In the rows, 128 means zero.
Each path below is one point turned by a fixed rotation once a step. After each direction that follows a path, write how fast that rotation turns it, in deg/step (0 if it stays still).
Each turn is a multiple of 5 degrees from 10 to 175, or 0.
Each row of a path follows its step; steps can be skipped.
Rotation 1:
step 0: [123 119 123 121 137 139 134 124 125 132 128 123 130 122 132 132 125 124
 117 117 132 132 131 128 132 120 126 139 129 130 131 130 126 118 128 124
 131 128 131 127 128 122 133 121 129 123 130 135 113 121 132 121 134 126
 134 120 131 129 126 123 127 129 123 129 129 129 134 123 113 127]
step 2: [130 123 125 123 124 122 126 130 128 129 126 120 128 132 126 114 125 113
 133 127 118 132 131 133 121 127 122 124 121 126 131 128 127 130 123 136
 131 122 131 127 124 127 129 120 132 129 130 138 130 126 125 130 119 131
 131 135 134 133 116 132 139 130 117 125 136 129 126 123 130 139]
step 5: [136 121 127 127 130 129 131 129 127 133 127 123 140 128 133 128 127 117
 133 129 134 121 123 128 130 127 116 129 122 131 134 131 122 119 131 128
 128 135 134 122 129 127 127 122 129 123 126 144 115 131 129 127 126 122
 127 127 127 129 126 123 125 120 119 131 137 141 126 134 130 117]
step 6: [116 121 124 125 135 135 129 122 121 132 126 126 125 135 130 123 123 128
 131 127 137 128 123 131 130 129 120 137 125 123 124 127 126 131 129 129
 131 124 122 123 128 127 122 125 121 130 135 128 120 131 118 124 126 131
 134 142 128 113 123 127 131 136 138 122 124 128 132 115 125 127]
step 7: [125 133 126 126 125 121 123 131 127 132 120 129 126 131 130 128 124 121
 127 119 133 126 130 130 132 135 136 132 123 122 136 133 133 124 120 127
 134 124 134 125 125 122 131 129 120 122 127 129 134 113 124 128 118 126
 126 132 115 136 124 134 139 134 119 119 129 125 130 135 123 138]
step 11: [127 119 125 134 133 130 128 123 128 132 127 139 118 131 124 124 127 124
 137 124 119 132 127 129 131 133 123 137 120 123 130 140 128 124 130 123
 133 125 131 120 132 127 127 124 120 126 130 144 125 132 127 129 129 135
 130 124 123 126 132 121 134 130 126 133 127 135 133 114 120 123]
step 13: [120 127 119 122 115 123 134 126 123 135 132 122 123 131 124 132 127 127
 117 127 128 123 122 132 116 136 125 120 132 132 135 123 134 124 128 133
 132 130 120 128 135 126 127 117 124 123 129 130 119 119 132 124 122 122
 132 127 124 127 123 130 136 124 119 126 133 137 122 126 126 129]
step 14: [125 136 126 119 144 122 118 138 126 142 126 125 129 132 123 119 125 125
 131 126 124 121 126 125 130 125 123 131 129 138 129 137 125 125 135 118
 126 133 128 121 129 131 129 131 127 119 138 137 128 129 130 133 122 124
 125 128 128 120 122 130 128 124 133 125 123 124 124 118 132 130]
Directions:
[129 126 130 128 130 126 128 129 128 128 130 130 128 128 128 130 129 128
 128 127 130 128 127 127 128 126 130 128 128 129 125 128 127 127 130 127
 128 130 128 129 128 126 127 130 127 130 128 129 126 129 128 128 127 131
 128 129 129 130 127 128 129 129 127 131 126 131 128 129 128 127]  65
[128 130 129 129 128 126 128 126 129 129 131 127 126 129 128 128 130 130
 130 128 126 129 125 126 130 127 128 128 126 128 127 128 129 128 124 126
 128 130 128 127 127 129 125 128 127 128 128 128 128 128 128 129 126 128
 129 129 129 125 129 128 127 129 126 127 128 128 127 125 127 129]  145
[129 127 128 128 129 125 127 129 127 128 130 127 129 129 129 128 127 128
 127 128 130 130 128 129 130 127 130 131 125 129 128 129 127 127 129 130
 129 128 127 129 131 128 128 128 127 126 125 126 129 128 126 128 129 127
 129 128 127 127 127 128 125 129 130 126 128 128 129 131 126 129]  40
Rotation 2:
step 0: [114 118 123 134 120 132 134 129 127 130 129 130 133 128 129 135 128 133
 133 121 125 129 126 132 136 142 131 118 116 124 131 130 132 125 129 132
 125 130 118 126 139 135 123 122 132 131 131 129 129 135 131 129 133 124
 131 128 124 124 123 123 121 125 136 114 124 130 135 122 123 130]
step 1: [130 123 119 128 118 124 131 121 129 125 127 127 137 132 122 140 128 129
 131 132 133 134 142 124 126 127 131 136 128 129 127 124 136 132 126 135
 130 125 138 136 129 124 124 136 131 132 125 133 139 127 123 133 137 121
 125 129 129 131 137 131 133 122 122 125 142 129 123 132 132 135]
step 3: [120 116 123 132 132 119 139 122 124 126 126 132 134 131 125 131 136 122
 127 124 134 134 125 125 123 136 144 128 124 122 128 127 133 130 125 130
 124 127 130 116 124 137 124 125 126 133 121 132 134 135 137 122 128 135
 138 126 138 126 122 127 131 126 130 123 124 129 132 121 130 129]
step 5: [131 128 117 119 128 133 129 124 125 118 141 121 132 130 127 134 137 128
 131 129 131 137 128 119 137 133 137 130 126 132 134 135 142 130 126 131
 128 133 133 128 140 133 133 131 121 131 125 126 119 134 126 134 133 130
 124 126 121 125 127 124 133 129 133 133 131 129 117 134 131 133]
step 7: [134 124 129 135 134 124 128 130 118 128 126 135 129 124 129 127 114 127
 115 125 132 136 124 127 133 135 132 136 125 117 128 128 137 123 121 134
 129 123 133 132 131 137 117 131 122 131 126 135 129 136 135 135 127 120
 130 131 130 129 131 124 129 122 139 127 116 131 127 128 128 128]
step 9: [129 122 117 131 116 128 119 130 125 128 142 121 129 124 131 131 130 128
 130 122 127 129 134 138 128 121 144 128 119 123 130 125 130 130 138 133
 124 127 133 130 130 130 121 127 125 126 126 129 128 137 130 129 130 127
 119 128 116 139 128 135 131 132 128 134 124 124 122 123 136 131]
step 12: [121 127 125 136 113 127 138 129 126 123 130 136 130 131 132 136 123 120
 132 120 129 132 127 134 125 116 136 123 125 137 125 134 141 128 123 138
 134 131 129 124 139 125 131 131 128 126 132 130 134 134 128 131 134 123
 125 132 120 133 127 136 132 132 130 126 118 131 132 127 133 128]
step 13: [127 125 126 128 122 132 130 122 123 126 136 121 129 127 126 123 134 137
 121 120 127 126 143 131 131 140 132 132 120 123 139 130 137 137 136 134
 129 127 133 126 127 125 113 125 129 122 135 128 129 129 125 129 138 127
 129 127 125 125 128 122 120 125 128 125 142 130 128 120 128 127]
Directions:
[130 130 127 129 130 128 128 127 128 128 128 126 128 129 129 127 129 127
 127 125 129 128 128 127 127 126 128 126 127 127 129 127 126 128 128 126
 128 129 129 129 127 128 126 129 125 130 129 129 127 127 127 126 129 128
 126 128 128 129 125 126 127 125 127 128 129 130 128 126 131 127]  95
[129 128 127 127 126 128 130 130 128 128 132 129 128 128 128 127 127 127
 128 126 128 130 128 127 129 129 126 127 128 128 127 128 128 127 124 126
 126 127 128 127 128 127 128 126 130 128 127 127 128 130 128 127 130 127
 127 130 130 128 128 130 126 130 128 127 128 129 131 129 129 128]  90
Rotation 3:
step 0: [140 134 133 123 126 124 125 127 129 135 139 129 120 133 131 130 121 133
 122 122 128 135 131 130 123 138 129 115 134 124 133 133 137 130 126 125
 126 121 134 126 129 132 129 115 130 140 122 124 119 132 130 130 124 139
 133 124 136 133 130 139 129 127 128 123 135 122 136 130 128 125]
step 4: [141 125 134 134 125 122 130 133 130 136 138 131 122 140 129 128 129 137
 128 125 124 130 123 132 123 133 130 120 138 132 121 126 121 135 135 119
 129 119 127 136 130 131 128 131 125 129 122 130 120 139 136 133 128 133
 125 130 137 130 133 138 122 125 128 128 122 128 132 113 128 130]
step 5: [132 140 125 132 122 119 142 124 127 121 131 122 134 129 128 127 124 130
 126 130 121 125 131 124 127 129 131 128 130 127 124 120 140 137 134 117
 131 125 129 126 125 126 128 125 121 131 129 130 129 127 139 139 126 123
 130 141 142 130 131 130 128 123 115 129 120 129 128 121 122 128]
step 6: [143 125 134 124 121 124 140 131 132 135 139 124 126 135 120 131 126 127
 124 131 125 130 139 130 118 128 129 141 128 128 130 126 136 133 134 122
 128 133 131 122 136 129 127 122 121 132 128 138 125 134 131 134 129 133
 119 125 123 127 136 127 126 121 124 119 126 122 126 124 124 134]
step 10: [141 131 138 131 124 121 128 119 137 142 138 130 131 137 131 132 121 128
 136 127 122 127 132 128 119 135 130 133 124 134 132 127 144 123 127 129
 126 126 132 123 133 135 124 129 129 134 129 127 126 132 129 139 134 137
 124 130 126 130 128 122 128 124 138 133 130 129 135 129 132 133]
step 11: [128 136 131 134 124 131 128 128 133 131 127 128 123 133 139 137 124 128
 132 130 112 129 126 116 126 123 129 129 129 131 134 135 131 133 137 122
 136 124 138 129 137 128 132 121 131 135 122 125 130 126 131 135 133 131
 129 129 133 135 126 130 138 121 121 133 143 134 131 131 125 135]
step 12: [140 129 125 129 119 127 129 129 129 150 125 131 121 133 139 129 132 128
 128 123 131 129 132 129 124 138 127 132 132 124 124 130 126 132 134 117
 127 125 128 134 134 126 135 132 128 132 128 138 125 132 128 131 129 123
 118 131 135 140 128 128 141 125 129 135 130 128 129 128 136 134]
step 13: [136 124 122 128 123 118 123 123 129 121 132 132 134 129 134 130 116 131
 128 121 121 126 135 134 122 133 130 123 132 127 137 128 129 142 141 125
 133 133 133 128 126 123 133 131 132 139 124 122 126 133 135 135 124 124
 125 132 141 138 131 121 131 127 119 132 126 127 132 136 133 132]
Directions:
[131 129 127 127 129 128 128 128 126 128 131 128 128 127 130 130 130 129
 127 128 129 130 130 127 128 127 132 130 127 127 128 127 128 129 125 130
 127 130 128 128 126 130 128 127 127 127 128 127 126 128 128 128 130 127
 130 127 126 126 127 129 128 128 127 127 129 128 129 128 127 127]  40
Rotation 4:
step 0: [128 124 123 133 132 124 128 128 135 129 130 123 128 137 121 125 127 132
 129 140 120 127 132 127 123 123 128 129 137 130 129 131 127 120 130 126
 124 112 132 136 134 119 136 135 122 120 128 130 122 134 121 129 123 119
 123 131 124 119 131 127 125 120 128 127 124 123 129 129 127 131]
step 1: [124 130 119 136 133 125 124 136 119 126 129 133 126 121 128 123 135 119
 127 127 139 135 132 125 129 135 132 128 141 120 132 123 122 120 136 122
 128 123 135 131 126 130 131 129 132 130 120 126 134 130 129 132 127 127
 124 127 124 130 129 125 125 122 123 129 126 127 123 130 118 123]
step 4: [136 129 118 127 132 126 127 132 125 129 120 127 130 126 126 126 126 128
 128 136 125 129 125 132 129 120 133 132 132 122 134 132 133 130 130 130
 124 121 129 127 124 123 137 130 132 130 132 125 123 130 120 137 134 117
 112 117 125 130 123 129 131 120 125 122 119 128 131 127 123 120]
step 7: [136 124 123 133 126 124 134 131 135 130 129 126 132 116 124 133 125 134
 130 130 126 127 131 126 129 132 132 129 138 131 129 127 123 123 134 123
 126 118 134 134 134 117 133 126 121 122 124 139 128 128 129 127 116 122
 120 121 122 131 130 126 120 118 127 124 129 132 123 127 124 129]
step 9: [133 131 112 128 133 119 133 132 125 134 131 123 135 123 123 122 127 129
 125 128 128 131 124 137 130 127 131 133 129 139 130 126 121 125 131 117
 131 127 130 126 117 125 131 132 127 125 125 128 131 125 118 130 131 131
 128 128 127 123 133 126 121 129 127 131 128 123 121 136 121 139]
step 10: [133 121 125 138 142 132 131 123 130 122 135 123 132 126 126 132 128 125
 132 129 131 134 124 124 123 121 130 125 135 135 133 122 127 127 134 130
 117 115 134 130 128 129 125 137 131 127 129 128 126 143 130 135 135 120
 124 125 129 127 124 128 128 130 126 124 128 125 129 122 123 130]
step 12: [131 125 119 133 130 127 120 125 124 128 134 118 128 129 127 130 128 128
 128 136 124 142 135 123 128 127 141 135 129 121 127 121 135 125 120 132
 132 119 130 130 125 129 133 137 120 128 130 127 132 134 117 127 130 124
 129 120 127 124 131 130 126 122 118 129 133 124 126 133 130 130]
step 13: [123 127 116 130 135 122 136 137 135 132 135 130 128 126 125 128 134 132
 121 129 132 139 125 132 126 127 128 131 128 129 128 134 128 119 133 123
 127 114 130 127 138 128 130 125 135 137 131 130 131 131 126 137 126 131
 125 134 128 124 126 132 124 122 126 122 123 128 118 133 124 130]
Directions:
[127 128 130 128 124 128 128 131 130 127 127 126 127 129 128 129 127 131
 126 127 127 132 127 129 130 127 125 126 128 128 129 128 130 128 128 129
 127 127 127 129 129 126 130 128 128 129 126 129 127 127 128 128 126 129
 129 127 127 130 128 129 128 129 127 128 128 129 127 130 128 127]  45
Rotation 5:
step 1: [128 122 126 124 124 131 126 140 123 131 120 136 124 124 126 126 132 117
 131 118 128 133 130 121 131 129 125 130 126 123 127 130 119 126 128 122
 127 122 122 122 137 124 129 124 124 126 134 136 131 118 130 123 125 124
 136 128 135 128 124 128 130 122 132 131 122 126 140 137 129 128]
step 4: [126 137 127 134 128 138 129 125 129 133 133 137 120 122 131 127 134 124
 127 127 131 124 129 126 130 128 127 128 123 125 130 121 125 124 119 133
 130 129 120 126 121 126 126 126 125 133 122 127 128 132 143 123 127 133
 133 133 125 130 120 133 140 120 130 132 122 119 134 129 138 123]
step 5: [131 130 134 126 129 116 127 131 139 134 126 126 128 121 125 133 131 139
 131 133 132 125 123 130 131 129 130 135 130 126 123 128 125 128 127 126
 134 136 129 134 129 131 125 125 135 122 129 124 130 116 123 133 129 122
 131 137 117 134 121 128 121 121 124 129 134 134 121 130 118 129]
step 7: [123 134 120 141 125 124 129 123 121 127 127 139 136 130 134 138 135 123
 127 128 138 121 133 133 127 130 130 128 129 135 128 123 131 127 124 129
 131 124 127 125 129 126 124 120 125 122 138 122 135 128 127 115 123 128
 129 137 132 123 131 127 128 126 128 136 133 125 126 130 129 125]
step 9: [132 124 117 121 131 131 133 124 123 124 126 120 135 136 122 134 129 128
 124 135 125 128 131 117 135 132 136 122 131 126 137 129 130 123 129 126
 127 138 127 118 130 130 136 127 138 138 122 130 125 127 126 121 135 126
 131 129 131 119 129 132 130 130 124 130 133 125 127 126 130 131]
step 12: [127 124 119 123 124 129 134 136 124 121 127 130 128 131 124 133 127 126
 127 125 123 125 126 123 119 130 128 117 129 128 120 131 121 121 122 125
 119 124 125 130 132 119 136 131 135 125 126 125 124 127 123 126 129 134
 130 119 128 135 123 134 117 130 127 137 128 125 138 131 133 137]
step 13: [131 135 123 134 141 127 125 128 124 132 133 126 133 126 130 124 123 126
 131 127 125 129 135 134 122 130 122 134 128 125 129 131 142 144 133 128
 133 121 129 129 127 131 123 141 130 123 125 126 124 134 127 133 127 123
 129 130 136 127 129 126 131 132 132 131 134 128 124 141 126 125]
step 14: [131 125 140 129 118 121 118 128 130 122 128 128 123 139 117 127 129 124
 125 133 134 132 125 129 125 121 130 128 121 124 133 130 129 124 123 129
 128 123 126 129 127 131 123 123 124 135 132 136 122 128 115 130 135 133
 128 120 131 132 129 124 136 122 134 122 122 128 134 123 130 128]
Directions:
[130 126 129 129 131 128 128 128 128 129 128 129 128 129 127 127 127 128
 130 132 127 128 126 128 127 129 129 128 127 130 129 129 125 126 127 129
 129 128 130 127 128 128 128 129 129 130 131 130 126 127 127 128 127 131
 126 127 127 127 129 129 127 129 126 129 127 130 128 130 129 126]  125
[127 127 126 129 131 128 126 129 129 127 127 126 129 130 129 127 127 127
 128 128 130 129 129 128 126 127 129 126 128 129 128 129 128 130 129 126
 128 128 126 127 128 127 129 130 128 127 127 129 128 129 126 129 128 130
 129 125 127 127 131 130 127 127 131 128 128 127 128 128 128 130]  25
Rotation 6:
step 1: [126 131 127 129 129 129 137 117 133 131 128 133 128 130 134 130 131 132
 127 140 129 139 126 115 123 127 127 129 125 127 128 133 122 119 130 131
 130 123 123 131 118 125 129 133 139 129 132 134 126 119 130 134 128 137
 121 135 129 123 130 120 130 130 125 132 133 133 132 115 121 131]
step 3: [123 127 126 127 127 132 127 125 125 129 114 126 129 140 123 120 120 125
 129 128 128 129 130 120 132 126 131 127 131 137 122 132 125 133 130 136
 113 122 132 128 121 127 122 127 135 129 130 125 118 137 133 133 134 133
 131 124 131 127 117 130 128 129 130 121 135 128 136 136 132 128]
step 5: [132 119 133 127 128 132 138 123 125 127 113 125 121 128 130 135 127 135
 125 128 133 131 121 123 118 125 130 119 127 127 126 129 133 130 131 124
 133 130 122 134 133 126 131 136 128 133 131 134 118 128 130 136 119 131
 127 129 120 137 127 131 133 124 124 123 134 129 131 120 117 128]
step 6: [121 126 122 127 120 134 119 134 125 122 122 132 126 142 125 126 130 131
 125 138 130 134 130 120 128 134 131 128 120 122 130 128 136 127 126 130
 128 124 139 130 125 123 137 129 130 138 129 130 121 111 127 131 132 121
 127 128 124 125 125 131 126 129 126 118 125 133 126 128 133 135]
step 8: [124 127 132 131 125 129 134 121 131 134 123 131 129 137 126 129 132 121
 129 131 126 120 128 121 128 117 141 127 127 115 133 132 133 138 132 119
 124 120 123 135 129 134 125 127 128 128 131 124 134 129 131 138 119 130
 139 129 133 124 123 121 129 126 122 124 122 125 131 131 122 134]
step 10: [127 119 122 121 134 122 124 129 125 129 125 133 128 130 130 134 129 129
 131 128 122 133 124 121 127 131 130 121 122 121 125 139 129 128 124 130
 118 133 135 135 119 120 126 127 130 138 124 127 122 116 133 124 121 132
 120 128 143 135 130 125 123 127 125 123 126 126 129 121 126 125]
step 11: [137 124 114 132 127 131 136 133 134 124 113 124 119 131 124 126 119 127
 131 124 129 123 129 123 122 130 129 117 124 126 129 131 122 128 130 134
 134 122 133 130 124 132 128 132 127 134 130 123 130 128 127 135 122 130
 128 125 124 122 118 123 128 128 126 121 128 113 130 132 134 125]
step 12: [115 131 129 132 125 124 122 131 125 127 125 133 131 138 133 129 129 132
 129 134 136 116 127 125 131 122 125 133 123 124 123 128 121 133 126 130
 122 131 131 129 121 139 129 136 138 127 126 132 128 128 130 143 127 133
 132 130 122 122 118 124 129 128 121 120 131 131 127 117 125 130]
Directions:
[128 128 127 128 129 125 127 128 128 128 131 127 130 128 128 126 129 128
 128 128 129 127 127 126 129 129 131 128 128 126 130 128 130 129 128 127
 126 130 127 126 129 129 126 128 128 131 126 129 127 126 126 129 128 127
 130 128 128 128 126 127 127 128 130 128 127 130 127 126 128 126]  175
Rotation 7:
step 0: [135 134 124 136 132 143 124 138 127 129 131 136 128 127 131 133 132 125
 126 129 130 127 134 126 117 123 133 122 126 137 120 132 121 120 134 128
 132 129 124 120 130 124 134 122 125 126 118 126 128 126 133 125 126 121
 123 126 126 133 132 136 131 123 130 134 138 117 125 133 132 131]
step 1: [141 120 130 126 133 131 119 130 133 131 125 128 116 133 127 132 125 117
 122 131 130 121 124 131 124 122 123 134 136 118 126 134 123 123 129 122
 124 121 123 129 139 130 122 136 123 119 122 129 130 125 123 139 126 134
 126 131 123 127 131 133 134 129 127 129 128 125 126 133 122 127]
step 3: [129 132 129 132 137 119 129 126 129 119 130 133 126 125 126 131 129 132
 130 126 124 121 140 113 136 128 120 118 132 126 129 133 132 130 124 127
 123 123 126 122 128 133 126 132 130 122 120 118 133 135 135 132 134 118
 134 126 128 127 129 134 132 135 122 127 129 121 124 133 136 135]
step 6: [128 130 129 137 135 136 132 138 124 119 133 132 119 132 130 133 132 124
 127 121 133 137 116 120 130 131 126 125 130 133 135 131 127 128 133 132
 127 124 125 121 118 126 131 136 124 122 128 129 128 128 141 135 116 128
 133 127 120 128 131 124 128 128 127 124 125 120 127 131 117 125]
step 7: [133 133 129 128 124 132 129 134 133 128 123 127 130 140 143 135 125 133
 121 138 128 118 133 132 136 135 127 119 122 129 132 129 117 122 134 124
 125 128 130 125 129 129 126 133 127 125 130 129 132 124 128 131 127 130
 122 119 127 135 137 137 125 131 130 135 123 119 123 132 125 121]
step 10: [133 135 128 126 127 122 128 138 130 127 126 120 126 131 131 126 138 126
 126 119 120 122 132 126 122 132 121 131 132 120 128 140 129 127 139 120
 128 124 122 128 140 127 125 131 133 126 124 120 133 135 135 124 123 137
 135 130 131 127 132 124 132 124 121 138 121 125 124 129 125 134]
step 11: [132 124 125 126 124 132 130 133 124 134 124 132 120 117 136 129 132 130
 141 121 128 131 128 126 132 137 132 121 127 125 128 134 120 126 121 123
 121 117 123 128 125 131 136 130 131 118 134 122 127 128 127 130 128 124
 133 127 125 122 129 132 135 131 117 138 128 131 136 134 135 121]
step 13: [127 123 127 124 129 134 131 133 125 125 127 125 115 127 132 140 125 126
 117 122 123 125 125 123 138 124 126 136 126 129 127 127 127 125 143 122
 114 133 126 121 119 136 122 117 134 129 128 126 131 119 126 133 123 130
 128 124 130 130 128 123 127 134 128 129 128 124 131 135 127 131]
Directions:
[127 129 127 130 128 129 129 132 130 126 129 129 127 128 127 126 128 128
 127 129 126 128 130 128 129 127 127 128 129 128 129 127 129 129 130 127
 127 128 128 127 127 127 127 129 129 132 126 127 128 127 127 128 128 128
 127 128 127 127 130 131 127 127 129 128 128 127 129 130 127 131]  115
[127 128 127 128 126 130 127 129 131 129 129 128 130 128 129 130 128 128
 129 129 128 127 128 127 127 129 129 127 127 131 127 128 127 127 128 128
 129 126 128 130 129 128 129 129 128 127 127 126 130 129 128 129 130 127
 126 131 125 128 127 131 130 130 128 130 126 130 128 128 129 128]  100
